One turn moves each row of this set onto another row. After a few examples, where does it send each row asked below?
subil: [ 11  19  -9   2   2 -31  -6 -52  -8  14 -11 -21  45 -44 -42 -20   0 -34
 -20  14  19 -41  19  44 -53 -12 -21 -16   7 -26 -32  -5  -5 -14 -17  26
 -40 -28   0 -57 -14 -21]
sed: [-23 -11 -32  -9  29  18   3  -7  34   3  -8 -37  -3   1 -39 -66  -6 -41
  17 -18  -9 -18 -24  55 -23 -23   7 -24  -9  22  16   4  -8 -30 -13  47
  -9 -18 -18  15  16  42]
nub: [-35   2   5  31 -11  36  12  -8 -19  27 -22 -56   8  26   9  22 -43  -9
  27 -16  16   8  14  27 -24  -8  10 -16  -4  29  13  -5 -34  34   5  28
  -3  -5   9 -79  32   0]
meb: [ 42 -14  -8   5  -3  -5  44  50  27  25  -1  27  53   2 -10  -8  -3 -29
   9  11 -51   8 -18   6 -36 -24  23 -27  -9  14  36  16  10  -9 -14  40
 -18 -22 -14 -21  12 -13]
mopo: [ 13 -30 -20  -4 -10 -15 -14  -5  -2  27 -22 -34 -15  53   6 -43   8  12
  26  42 -17  13  15  37 -13 -33  13 -28 -27  12  13  -3  23  10  23  -9
 -20  14  50  -8  47 -46]
ruz: [ 24  45 -25  -6  27 -36  17  31  17  24 -11 -36 -27 -43  27  14   8  -4
 -17  34 -21  -1  33  20  28 -12  -9 -10   3 -49 -10   4  17  -8   8  27
  -8 -27  35  13 -42  -6]
Mog: [ 20 -19 -43  -4  12  31  -5  20   2  15  12   2  22  35  -9   5  -8 -70
  -2  -3 -54  10   1  43 -40   5   3   3 -17  24  34   5   2 -54   6  23
   5 -62  -7 -12  30  -7]
Rif: [-17   1 -16  -2 -20  16 -49 -53 -45  37   0 -13 -16   8  14 -29  12 -14
   1 -41  35   5 -14  41  14  16 -33 -27   8   2 -26  -1   6 -18  -7 -33
 -31 -29 -20 -59   5  14]
Ladi: [  7  40 -21  13  16   2  18 -14  27  12 -24  10 -50 -20 -19   7  61  -5
   3   3   5 -12  44  12  19 -26  14  29  14  12   6  12   0  42  17  -3
 -30  17  -3 -47 -33   1]
kulit: [-53 -30 -10 -26   8   6   3   3 -31  14  25 -45 -26  25   8  30 -18 -23
   4 -15   5  16 -22  11  -3  10  40  20   1  23 -10  36 -10  -9  13  34
  -2  -6  -1 -75  19  -9]
lepu: [-33  21 -10   8 -16 -18  16  21 -21  14   1  26  -5 -40 -38 -37 -33  37
   8 -46  -7   0   3  -3  19   2 -29  35  25   3 -28  13   2 -43  26 -28
  -8  -1 -16 -34   1  26]
ziku: [ 15  27 -34  -8  26 -21 -11  17  13  17   2 -21 -49 -21  13   5   3 -23
 -28  11 -59  11  -5   3  18 -28 -31   1  15 -35 -37  16  21 -37   5  15
  -9 -20  25  10 -55  -6]
kos: [ -1  13 -14  24   4 -21  68 -19 -12   7 -30  51  33  11 -13 -11  11   8
  29  14   0   1  -9  27 -20 -21 -30  40   1  14  33  -8 -30 -33  13  18
  -6  25  -7  -9  25 -34]
vizi: [ 16 -31 -25 -20 -10 -36 -30   8   9  20  -3 -31 -39  31   2   3 -10   9
  31 -15 -34  -2 -19 -10  17 -16  39 -37  -2   7  27 -40  17 -36  55 -16
  22 -34  18 -10   3 -20]
nezer: [ -1  -1   9  -4 -43  19 -18 -29 -30  18  -5  -8  -9   2  -3 -25 -11  14
   1 -17  50 -12   2  57  21  10 -20 -30  10  -5 -23 -14 -16 -10 -25  -5
 -46 -31 -12 -62  -3  41]
mubar: [ 17  43 -29  10  23 -27  23 -17 -40  23  -1   4 -11 -22   0  -8  19 -55
  11   8  11  38  35  35   5 -42 -17  78 -28   8   0 -22  28  17   2  -2
   1 -18 -13 -35  -9  10]
gil: [ 19  16  16  19  -7  10  -9   9  12  17 -13  11  31  -3 -31 -54 -23  20
  26  44  17   0  38 -10   3  -4 -22   8  14 -11  -8  15 -23 -45  11 -53
  -7  24 -13  13   0  -1]
nuvog: [-41 -10  11  -2  -9  38   3   0   5  25  19 -17   9 -15  -9  40  30  16
  13  24 -44 -10  -7  49  14   5  46 -39   6  -9 -18  45  -8  13  38  48
   7  -8  -8 -29   0 -20]
fes: [-18  -3 -25  27   1  -9  42 -50 -24   4 -12  43  34  17 -20  10   8 -16
   7  19 -13  27  -9   9  -5 -13 -42  20 -10  27  33   9   2 -54  20  11
  11  31 -14 -18 -11 -46]
vali: [-20  -9  13 -25  -9  -7   5  39  31  48  -6 -29 -57  -4  -7 -11  -7 -28
  35   2  14 -19   1  24  16 -39  38 -27  20 -37   5 -33  25 -28  22 -14
 -11 -35  37  -6  17   1]
seti: [ 59  27 -15  27  -7 -36 -19 -13 -10   5   5  11  32 -10 -33  20 -33 -25
  -1   0  -7   9   6  59  16   2 -23 -24 -12 -52 -29  -9   5 -30  33 -10
 -19 -26  27 -70 -34 -20]

ziku goes to fes
nub goes to vali
And these:
nezer goes to ruz
Mog goes to kulit
nuvog goes to mopo
mubar goes to lepu
subil goes to Ladi

